In the data rows, the value 128 means zero.
Here are some points:
[182, 136, 158, 124, 124, 54, 80, 119]
[132, 43, 165, 203, 131, 184, 163, 155]
[148, 165, 74, 75, 154, 199, 169, 100]
[148, 155, 154, 142, 126, 48, 90, 118]
[114, 179, 50, 92, 158, 195, 166, 106]
[123, 196, 64, 72, 136, 180, 155, 105]
[195, 210, 88, 32, 135, 76, 123, 104]
[137, 163, 87, 114, 138, 213, 165, 123]
[154, 136, 144, 107, 122, 55, 85, 135]
[140, 97, 185, 156, 114, 8, 48, 165]
[175, 213, 66, 76, 155, 157, 146, 119]
[84, 40, 186, 216, 106, 134, 144, 174]
[132, 200, 106, 49, 132, 74, 113, 114]
[177, 79, 200, 197, 108, 45, 47, 134]
[165, 155, 129, 115, 108, 73, 81, 121]
[149, 59, 196, 209, 112, 92, 114, 157]
[117, 107, 166, 186, 114, 83, 81, 137]
[173, 96, 178, 148, 107, 70, 84, 136]
[115, 173, 66, 64, 147, 215, 176, 107]
[152, 102, 138, 144, 146, 148, 153, 135]
[118, 124, 79, 99, 148, 227, 182, 103]
[90, 132, 126, 112, 130, 138, 127, 127]
[118, 54, 170, 208, 111, 180, 143, 173]
[92, 70, 178, 188, 111, 75, 115, 162]
[128, 139, 96, 126, 141, 161, 109, 110]
[116, 163, 76, 73, 159, 214, 184, 105]
Here are 24 more points, each followed by its number:
[145, 228, 85, 56, 157, 52, 84, 91] 0
[76, 74, 146, 175, 105, 103, 99, 160] 1
[137, 109, 166, 153, 103, 56, 81, 152] 2
[155, 122, 173, 139, 110, 29, 57, 138] 3
[135, 159, 65, 69, 147, 239, 184, 124] 4
[134, 67, 149, 180, 131, 170, 140, 141] 5
[112, 48, 186, 208, 107, 52, 72, 139] 6
[75, 54, 142, 230, 136, 214, 164, 158] 7
[134, 163, 114, 104, 131, 83, 105, 124] 8
[148, 162, 103, 113, 133, 163, 164, 121] 9
[186, 168, 128, 116, 137, 99, 91, 88] 10
[65, 53, 149, 166, 111, 190, 186, 149] 11
[64, 75, 150, 140, 107, 201, 170, 139] 12
[74, 138, 95, 154, 148, 206, 169, 140] 13
[126, 118, 150, 137, 111, 22, 70, 149] 14
[145, 134, 134, 106, 122, 86, 113, 125] 15
[94, 81, 127, 145, 130, 146, 152, 131] 16
[114, 47, 157, 245, 131, 195, 148, 189] 17
[127, 111, 165, 114, 112, 55, 104, 132] 18
[129, 85, 149, 197, 145, 162, 118, 140] 19
[128, 169, 113, 120, 130, 87, 101, 120] 20
[141, 128, 132, 111, 120, 133, 151, 142] 21
[138, 169, 110, 91, 128, 142, 126, 117] 22
[135, 78, 188, 129, 100, 14, 62, 148] 23
Which three of these numbered points are nearest to each point below, ignoring the 2 directions in which the first points spread most? Their numbers follow each, nearest first.
[150, 116, 143, 168, 138, 186, 137, 122] > 10 19 5
[145, 147, 164, 140, 122, 33, 82, 130] > 8 20 7
[113, 181, 73, 51, 127, 152, 162, 112] > 11 18 2
[104, 149, 74, 96, 131, 204, 187, 125] > 2 8 15
[121, 101, 194, 161, 102, 12, 48, 159] > 14 8 2
[167, 119, 155, 169, 148, 61, 76, 127] > 19 5 10
[107, 114, 112, 129, 138, 232, 189, 120] > 22 15 3
[115, 120, 88, 128, 160, 249, 192, 109] > 5 3 19
[120, 151, 121, 103, 134, 98, 96, 118] > 8 3 6
[125, 204, 64, 89, 160, 201, 156, 107] > 7 20 19
[81, 99, 92, 130, 139, 223, 190, 126] > 16 8 14
[153, 51, 169, 206, 123, 157, 133, 145] > 5 10 9
[161, 194, 67, 74, 145, 177, 146, 100] > 5 9 19
[155, 104, 188, 177, 107, 42, 83, 147] > 9 22 3
[123, 149, 78, 119, 166, 255, 184, 95] > 10 19 5
[138, 183, 90, 116, 146, 169, 146, 117] > 7 9 19
[161, 202, 85, 20, 125, 86, 113, 103] > 15 23 18
